In the rows, zero is written as 128.
R: 3 groups of rows, each row roughly a mix of its group's hidden directions
R (80 x 11)
[[128 132 163  86 136 122  66 129  89 160 134]
 [134 148 104 100  82 154  85 115 161  88 147]
 [124 128 123  92 146 140  68 114 188 148 132]
 [129 115 149  96 169 128 105 110 164 179  88]
 [175 136 139 122 132 171 133 195 116 103 121]
 [126 131 150  88 146 116  65 138  83 153 143]
 [127 125 156  81 144 121  76 141  78 158 131]
 [182 167 125 138 103 184 137 115 132  94 128]
 [136 167  80 150 146 136 124 121 153  73 163]
 [121 129 127 171 115 117 145  88  68 103 164]
 [137 167  80 154 140 136 120 118 155  77 166]
 [171 135 113 100 103 172 156 167 166 147 124]
 [120 151 111 128  73 162 126 131 120  62 115]
 [129 191 141 109 159 134  87 132 102 107  92]
 [124 110 155 130 192 107 140 123 130 187 108]
 [184 141 128 128 126 165 126 194 129 104 122]
 [122 154 123 162 121 127 186 147  91  81 147]
 [153 113 114 143  61 110 143 159  97 110 160]
 [ 87 127 139 162 144  84  95  87  93 121 148]
 [135 127  89 115  80 143  69 115 144 109 161]
 [181 118  77 126 108 127 145 153 181 125 126]
 [133 131 158  82 141 126  71 138  80 155 133]
 [154 127 118  89 117 183 173 168 133 149 136]
 [125 149 110 130  74 146 107 107 126  68 162]
 [141  88 169 116 120 128 152 155  84 160  86]
 [106 143 104 171 108 144 137 115  78  76 146]
 [176 147 132 128 138 164 120 193 108  99 126]
 [176 137 131 121 137 166 133 194 117  97 115]
 [121 155  94 131  83 159 108 116 123  66 148]
 [ 86 122 109 134 122  89 125  64 134 160 153]
 [ 83 116 133 158 142  78 103  78 104 121 140]
 [100  67 128 147 125 120 167 119 100 137 176]
 [144 133 102 101  66 144  86 134 157 100 146]
 [172 104  83 110 118 142 170 161 166 122 122]
 [182 133 124 138 137 150 121 193 122  87 119]
 [174 104 111 117 105 154 163 171 173 124 115]
 [146 111 150  80 123 123  96 132 185 165 107]
 [136  90 169 121 141 110 129 163  71 149  97]
 [ 82 107 128 143 116  87 126  65 143 153 139]
 [ 92 138 155 157 153  96  86 102  82 107 131]
 [127 119 115 164  98 141 191 112 177 119 109]
 [117 106 141 170  77 116 145 145  79  94 140]
 [124  90 186 120 130 109 128 144  91 159  86]
 [ 73  85 118 113 140  84 144 139 136 172 125]
 [145 102 187 110 119 133 128 142  85 157  85]
 [ 86 122 115 134 126  79 119  61 148 145 123]
 [133 136 148  82 145 143 127 145 181 145  73]
 [118 125 110 171 114 130 184 112 181 102 115]
 [116 134 170 100 111 133  89  96 184 104 143]
 [129 103 149  93 142 130  93 134 170 173  83]
 [127 126 161  88 137 118  68 134  85 162 135]
 [115 141 116 170 104 130 155 127  80  76 160]
 [125 109 159  94 133 130  77  90 170 157 107]
 [ 71  93 131 110 143  78 116 132 133 172 131]
 [ 79 119 131 131 116  95 126  62 143 162 135]
 [131  87 176 114 116 118 130 145  88 175  94]
 [ 77 109 129 128 116 101 139  65 137 165 144]
 [152 133  98 100  72 135  87 133 159 110 163]
 [109 131 163 153 184 116 182 131 106 140 103]
 [118 113 144 167  90 108 127 101  87  98 177]
 [114 147 128 159 106 129 135  94  98  73 177]
 [ 75 119 136 128 117  99 128  62 141 163 133]
 [128 143 160 128 174 124 185 107 109 142  83]
 [182 166 127 142 119 177 139 125 122  79 122]
 [127 125  96 167 101 139 185 114 179 115 127]
 [ 77 145 168 141 134 103  92  78 109 139 122]
 [123  97  79 159 119  81 131  97 139 135 172]
 [114 172  90 131 141 133 110 100 174  90 162]
 [154 125 101 156 107 100 156 136  82 129 185]
 [112 162  99  62 151 149 157 112 116 149 110]
 [132 167  89 154 123 141 124 101 176  88 160]
 [128 118 171  90 144 116  82 142  78 156 117]
 [129 114 125  94 153 131  88 156 185 170 112]
 [178 176 124 131 120 177 116 116 126  83 136]
 [146 110 115  89 146 128  91 140 167 186 103]
 [120  92 155 133 170 102 125 166 147 183 117]
 [ 75 145 169 140 139 115  98  86  89 142 139]
 [126 127 156  79 129 127  73 130  90 172 136]
 [133 132 155 123 186 116 175 126 124 167  89]
 [129 120 119 179 128 125 188 129 160  87 103]]

one row of each group, then the others: which group is each in?
[121 163  71 141 135 132 118 112 166  98 175] -> W
[174 112  79 116 105 138 160 153 177 136 132] -> L
[134 113 125  95 162 130 101 149 171 182  94] -> S

[132 136 110 163 106 147 185 110 179 100 113] -> W
[169 151 115  94 108 178 149 167 154 152 128] -> L
[ 81 108 132 127 113  97 137  65 156 159 123] -> L
[117  92 144 153 178  95 127 144 119 185 141] -> S
[ 67  91 123 113 141  81 135 131 144 168 126] -> W
[121 132 162  90 145 113  62 130  90 152 136] -> W
[121 128 164 140 181 116 177 114 106 153  91] -> S
[165 123 161  88 137  95 134 116 172 171 150] -> S
[121  73 175 166  91 120 134 126 165 129 122] -> L
